(in the rows, 128 means zero)
The rows of M fall into several groups, and each row is roughly a mix of its group's hidden directions.
M:
[[147  96 101 187 142 128 137 180 155 154]
 [163 112 101 140 113 124 124 179 175 178]
 [144 108 114 100 163 158  55 112 106 140]
 [121 112 103 150 117 132 157 207 148  98]
 [163 141 106 141  82 122 137 203 136 124]
 [171 129 161 141 175  95 164 106 152  94]
 [ 89  96 113 153 122 154 114  96 102  66]
 [148 144 129 119  97  57 129 107  76 141]
 [147  69 137 183 144 143 105 132 135 172]
 [132 167  82 112  84 100 143 172 145 100]
 [120 114  88 109 147 186 114 141 121  68]
 [130 167  87  53 128 123 146 147 134 146]
 [150 168 151  79 151  77 111 106  97 120]
 [149 128 173 124  84  86 109 128 176 161]
 [106 154 164  74 109 127 112  66 116 129]
 [139 187 121  82 138  75 141 148 120 102]
 [140 183 135  80 137  65 132 146 128 122]
 [117 167 133  73 118 143 156 130  65 116]
 [140  98 132 129 167 165 121 135 136 205]
 [153 124 129 100 132 145 102 166 205 141]
 [151 151 154 109  91  85 171  95 135  87]
 [149 151 106  91  90 180 153 147 170 113]
 [181  96 104 116 115 124 153 155 151 185]
 [136 106 130 137 147  76  84 137 181 165]
 [172 146 132 101  70  93 138 159 131  92]
 [142 171  86 122 110 108 188 119 105 163]
 [166 104  75 122 113 134 133 172 147 178]
 [146 100 176 118 146 121  83  79  94 149]
 [ 91 134 134 103 125 156  61  99  88 117]
 [ 81 159 155 109  83 124 116  92  98  92]
 [148 147 128 113 141  67 136 198 139 120]
 [165 121 105 116 187 136  70 114 122 101]
 [126 119 113 126 133 169 136 111  75  59]
 [124 114 108 206  99 113 121 159 162 119]
 [116 138 166  86 120 136 103  57 100 127]
 [107 119 148 118 172 160  63  99  98 122]
 [129  96 142 205  91 104 118 121 155 129]
 [125 150 111 103 124 110 155 185 116  64]
 [139 116 175 134 129 107  99 145 193 169]
 [140 121 104 100 125  82 115 103 201 142]
 [111 131 168 164  91 134 143 113  65  97]
 [171 129 106 101  96 115 137 174 161 177]
 [129  82 141 154 164 132 105  94 169 176]
 [141 122  89  84 111 150  59 119 102 137]
 [156 120  96  75 124 150  90 154 134  77]
 [143 166  99  68  89  91 145 143 143 111]
 [109 141 142 174 116 155 139 153  68  85]
 [121 137 132 151  74  72 149  83 104 143]
 [128  98 122 210 139 148 111 162 147 137]
 [107 141 139 152 119 108 120 106 115  42]
 [ 75 151 143  86  75 138 145 127 166 125]
 [123 124  84 160 111 129 165 188 155 158]
 [117 152 163  97 115  98 109  92 159 186]
 [129 112  91 118 129 160 109 147 208 118]
 [127 168  93 137 113 116 195 110 100 161]
 [141 158 118 125  66  87 167  99 104 146]
 [179 148 158  72 105 108 108 152  98 121]
 [143 167 107 112 139  76 150 189 140 111]
 [ 88 119 204 142 155 141 137  96 114 139]
 [112 103 186 102 128 151 108  89 101 170]
 [ 61 122 163 132 122 166 102 118  97 159]
 [ 91 161 123 106  96 131  86 100  96  79]
 [163 137 134 133 142 144 113 182 114  59]
 [118 138  75 138 120  92 152  95  67 117]
 [154 135 157 116 150  63 104 137  84 158]
 [163 142 158 102 164  81  95  98  92 140]
 [138 137 143  98 144 136 112  80  67  83]
 [157 154 102 157 159 109 121  95 145 192]
 [146 123 163 132 132  75 101 140 172 181]
 [117 141 102 131 123 123 156 101  46 101]
 [178  87 148  96 161 140 102 104 123 171]
 [154 127 145  87 125 174 104 169 179 112]
 [144  94 176 139 197 142 123 110 130 156]
 [189 112 150 112  76  89 125 141 157 129]
 [197  98 121 126 188 123 123 129 149 142]
 [124 139 168  79 128 124 102  72  88 109]
 [132  99 166 158 204 144 129 128 137 153]
 [121 118 166 127 184 168 114 107  83  96]
 [141  78 156 188 133 145 114 126 139 176]
 [ 95 101 158 124  98 175 111  69 133 149]
 [172 164 115  69  91 151 147 152 120 114]
 [135 141 128 159  58  90 139 145 128  83]
 [144  84 136 149 174 146 103 121 167 179]
 [137 117  99 102 149 134 127 137 170 205]
 [146 132 156 121 128 131 120 156 205 173]
 [132 134  75  96  57 130 117 148 121 147]
 [137 144 177 140  76  80 144 106 126 165]
 [111 187 129  72 110  90 148 143 142 108]
 [123  95 167 153 146 138 172 144 143 190]
 [111  86 178 149 157 109  69 125 120 112]
 [145 140 132 122  93 125 140 139 208 167]
 [120  90 159 142 159 123  73 144 183 136]
 [132  84 154 197 160 156 103 131 132 138]
 [ 73 156 103  93 172 133 131  84 122 110]
 [139  91 188 130 151 134 159 114 135 184]
 [137 158 161  86 140  99 100  68 108 148]]

Each list below has four rows that fit no group; the rest each fit one group, if only roughly. Name those rows in the order they come.
  * z248: [145 166 110  54  96 111 151 145 113 124]
  * z850: [132  91 162 126 114 129  72 141 186 104]
  * z373: [ 93 145 113 118  89 124 163 184 171 111]
  * z587: [133 156  99 131  97 146 167 109  87  69]
  * z878: [144  59 179 143 135 124  91 143 114 146]
  * z363: [113 130 188  76 110 108  96 100 104 109]
  * z911: [143 175  84  95  98 125 182 127 118 103]
  * z547: [152  75 161 154 134 155  83 120 137 172]
  * z737: [156 128  91  94 145 130 123 164 177 179]
  * z330: [139 139  79 125 130 145 137 192 151 175]
  * z266: [117 111 124 168 134 131 180 180 155 170]
  * z644: [ 62 158 109 155  95 164 136 136 113  97]
 => z587 z911 z547 z644
  * z895: [143 160 157 131  87 116 169 128 165 182]
  * z158: [ 99 103 113 150 113  99  79 153 185 149]
  * z568: [141 145 145  45 151 110 112 109 103 143]
  * z152: [145 155 151  58 113 116 140 112  91  91]
  * z992: [ 99 122 163 149 199 151  97 112 115 108]
  * z924: [158 121 150 137 158  92  94 107 140 195]
  * z890: [ 87 124 173 132 165 158  83  96  99 125]
  * z724: [103  88 160 164 116 100  87 100 104  91]
  * z770: [148  85 103 133 162 130 144  85 160 180]
  * z722: [129 148  72 163 163 132 111 168 139  83]
  * z31: [112 116  95 145 177 162 121 145 153 188]
  * z353: [123  90 143 137 180 167  99 136 121 182]
  * z137: [131 115 138 202  69 108 127 142 120 120]
  * z126: [ 91 117 136  97 171 170 100  95 111 169]
 => z158 z568 z770 z126
  * z238: [122 156  93 162 102 101 178 158 148  89]
  * z98: [124 113  90 139 138 127 122 133 189 194]
  * z781: [137 134 114 199 113 134 162 174 125  95]
  * z811: [121 135 125 203 164 108 126 161 164 114]
  * z965: [165 109 126 188 111 135 123 189 148 115]
  * z919: [ 94 144 108 167  64  88 151 125 141 121]
  * z578: [167 115 135 155 162  84 105 144 142 186]
  * z61: [110 189 158  94 132 104 167 104 113  98]
  * z415: [129 168 152  68 135  91 122 118  99  86]
  * z51: [100 162 109  88 113 100 184 103  99 149]
  * z362: [163 154  80  96  82 100 123 125 129  86]
  * z350: [132 102 101 165 117 121 123 146 187 184]
  * z604: [135 132 122 186 170 114 171 166 163 123]
  * z343: [169 127 103  87  95  93 130 149 180 150]
 => z781 z811 z61 z51
  * z620: [143 152 145  73 141 103 121  76  81 124]
  * z328: [ 99 108 158 105 133 165  77 100  94 164]
  * z843: [118 120 135  96 193 145  93  77 111 126]
  * z97: [134 111  76 178 141 176 150 134 111  94]
  * z748: [102 113 190 129 176 149 102  91 107 131]
  * z142: [139 143 149 109 131  65 121 172 162 168]
  * z382: [115  87 160 152 141 102  72 115 115 175]
  * z905: [100 132 113 121  88 140 163 191 162 100]
  * z391: [141 192 170  99  98  89 133 110 110 128]
  * z974: [126 103 167 118 138 152  98  63  84 125]
 => z620 z843 z382 z391
  * z624: [151 114 145 187 102 152 133 121  76  91]
  * z709: [112  93 164 155 178 158 130 137 130 182]
  * z493: [151 137  72 144 115 110 171 177 161 135]
  * z583: [102  85 125 143 190 131  76 124 111 111]
  * z20: [101 130 146  83  71 143  99  95  93 145]
  * z114: [181  88 165 150 182 126 146 125 112 136]
  * z545: [163 130 108 106  53 114 129 147 154 157]
  * z589: [128  83 112 116 176 132  64 144 142 103]
  * z680: [119 154 159  85 129 132 134 106  73  75]
  * z614: [147 115  86 169 136 130 141 181 132 182]
  * z727: [122 140 123 131  60 104 190 148 144 140]
 => z624 z114 z545 z614
  * z681: [151 174  88 115 155 107 150 143  94  77]
  * z436: [125 123 172 151  81 105 144  84  85 104]
  * z794: [107 120 171 170 106 121 136  87  91  82]
  * z468: [ 93 146  88 140 100 163 169 151 177 128]
  * z494: [136 157 101  87  98  77 130 125 164  85]
  * z719: [119 151  94 152  70 163 178 135 143 139]
  * z340: [108 142 157 134 174 148 150  95  71  93]
  * z844: [127  79 136 178 119 154 117 126 161 184]
  * z723: [130 157 140  58 124 120 102 143  74 140]
  * z918: [131 160 147  77  86 101 148 110  93  88]
  * z397: [105 141 181 115  87 138 112 132  81  83]
  * z423: [118 106 143 115 115 193 111 142 174  84]
  * z135: [136 141 169  91  98 136 152 115  58 117]
 => z719 z340 z723 z397
  * z754: [113 162  89 135  71 115 163 170 122 148]
  * z849: [ 88 119 174 156 186 155 104 111 108 130]
  * z422: [101 126 184 117  98 139 131  77  94  94]
  * z147: [106 139 116 188 152 120 171 173 159 120]
  * z853: [161 147 114 106 115 106 128 151 192 179]
  * z846: [158 171 137 106 101  93 167 128  82 161]
  * z304: [121 111 135 170 207 150 120 150 140 145]
  * z366: [129  99 168 159 194 151  98 144 117 148]
  * z418: [124  82 111 129 170 169 102 136 165 173]
  * z902: [139 156 109 157 130  92 180 152 167  87]
  * z452: [ 99 174 108  87 110 156 151  85 115  93]
  * z744: [ 81 115 157  96 105 133 150 124 171 181]
 => z422 z366 z418 z744
  * z679: [112 103  88 190 175 157 145 142 133 139]
  * z787: [160 160  88  78 117 155 180 119 123 133]
  * z196: [155 126 123 107 108 109 104 142 204 166]
  * z448: [ 89 149 128 108  92 126 142 128 192 173]
  * z828: [116 151 133  69 103 130 156 105  90 177]
  * z487: [149 141 144 117  45  96 153 142 113 116]
  * z628: [164 176 123  93  82 120 172 135 131 159]
  * z110: [150 175 132 107  65  96 145 122 107  95]
  * z48: [143 109 132 102 178 139  70 169 149 103]
  * z607: [105 119 144  92 120 148  80 138 115  59]
  * z81: [100  95 155 151 197 145  97 134 105 115]
 => z679 z787 z110 z607
  * z212: [113 163 138 103  82  73 141 139 121  81]
  * z323: [119 156  61 132 109 127 113 116 107  70]
  * z117: [ 91 151 102  99  58 123 143 121 154 152]
  * z694: [156 187  94 106 156  79 147 147 117 122]
  * z512: [ 92 152  62 158 111 119 146 162 152 148]
  * z258: [135 137  98 123 118  75 126 194 164 148]
  * z586: [112 140  69 149  75 116 166  99 147 125]
  * z548: [102 159 142  99 104  86 131 148 183 166]
  * z810: [104 133 126 199 113 127 123 145 113  68]
  * z105: [118 139  87 139  71 112 172 171 150 143]
  * z374: [127 144 122 103  43 105 165 128 128 133]
  * z268: [195 125 107  76  90 108 116 109 131 128]
 => z212 z323 z117 z258
  * z146: [ 90 165 104 133  59 113 151 146 131 102]
  * z747: [ 98 148 148 166 103 144 182  98  82 124]
  * z796: [ 91  96 186 178 160 114 136 127 131 150]
  * z25: [ 72 104 129 112 148 177  78 130 106 115]
  * z882: [ 92 156 110 145  70 108 177 158 141 129]
  * z424: [140  97 143 100 161 161  71 105 104 163]
  * z155: [ 86 162 115  89  96 159 161 121 135  82]
  * z478: [102 124 200 166 128 160 146 127 157 151]
  * z379: [108  75 143 151 104 136 129 178 175 153]
  * z442: [134  91 138 193 165 138  93 134 158 103]
  * z571: [160  98 149 187 177 134 113 115  91 132]
  * z376: [104 159 134  68 162 142 136  96  89  99]
  * z926: [ 62 166  80 124 136 129 160 107 109 131]
  * z936: [104 122 103 140 130 141 174 130  76  69]
 => z796 z25 z571 z936
  * z455: [103 139 119 101 127 131 130  92  84  56]
  * z969: [135 153 148  59 112 114 113 112  85  92]
  * z788: [161  99 161 108 139 119 106  66 113 170]
  * z179: [135 137  55 149 124 132 110 187 143 123]
  * z923: [152  95  94 148 181 147 107 161 141 171]
  * z505: [148 127 140 146 132 121 108 145 122  37]
  * z365: [139 112  90 139 144 129 118 157 187 185]
  * z779: [113 129 192  78 111  98  97  99 118 134]
  * z65: [125 150 123 147  90 135 153 106  73  69]
  * z288: [112 127 109 184 188 142 146 170 144 135]
 => z455 z969 z788 z65
  * z58: [ 79 131 191 117 104 144 122  93  97 148]
  * z688: [ 98  95 131 139 104 189 135 133 110  73]
  * z308: [131 101 112 152 133 102 112 113 205 163]
  * z937: [122  76 123 135 112 190  99 106 160 155]
  * z101: [128 149  69 133 113  93 129 155 188 117]
  * z183: [ 99 106 170 161 159 140 112 134 183 165]
  * z477: [110  93 136 122 159 170 109  58 122 141]
  * z281: [ 88 134 139 155 158 171 161 116  72 110]
  * z498: [141  83 148 133 188 133  75 133 154 115]
  * z133: [136 152  50 126 123 133 181 121 136 146]
  * z543: [ 91 138 131 123  93 153 132  86 175 178]
  * z437: [125 103 150 177 172 135  93 117 139  74]
  * z682: [133 138 201 145 123 116 139 141 159 181]
  * z396: [118 109 193 153 137 157 147 150  78 148]
  * z721: [ 75 162 149 150  78 112 171 134 126 108]
 => z937 z477 z498 z396
  * z807: [134 140  80 179 128 137 157 142 173 169]
  * z116: [138 156 171 107 141  95 127  88  70 150]
  * z200: [131 151 142 103 119  68 134 184 164 149]
  * z602: [105 135  73 166 135 156 137 188 137 147]
  * z444: [140  73 151 115 116 120  78 136 181 151]
  * z287: [116  86 154 151 106 125 122 171 175 175]
  * z383: [108 161 164  57 101 109 128 109 117 104]
  * z92: [151  90  66 155 121 158 139 156 127  88]
  * z693: [156 109 172  68 128 113 121  75 117 138]
  * z335: [106 110 149 182 170 135 167 159 153 156]
  * z822: [108 132 166 168 155 138 155 133 168 186]
  * z355: [139 152  91 128 135 132 157 156  93  57]
  * z720: [166 131 122  87  58 104 100 128 127 107]
  * z912: [177 161 157  89  76 123 149 145 149 143]
  * z504: [149  83 161 139 193 148 124 128 106  96]
 => z116 z444 z92 z504
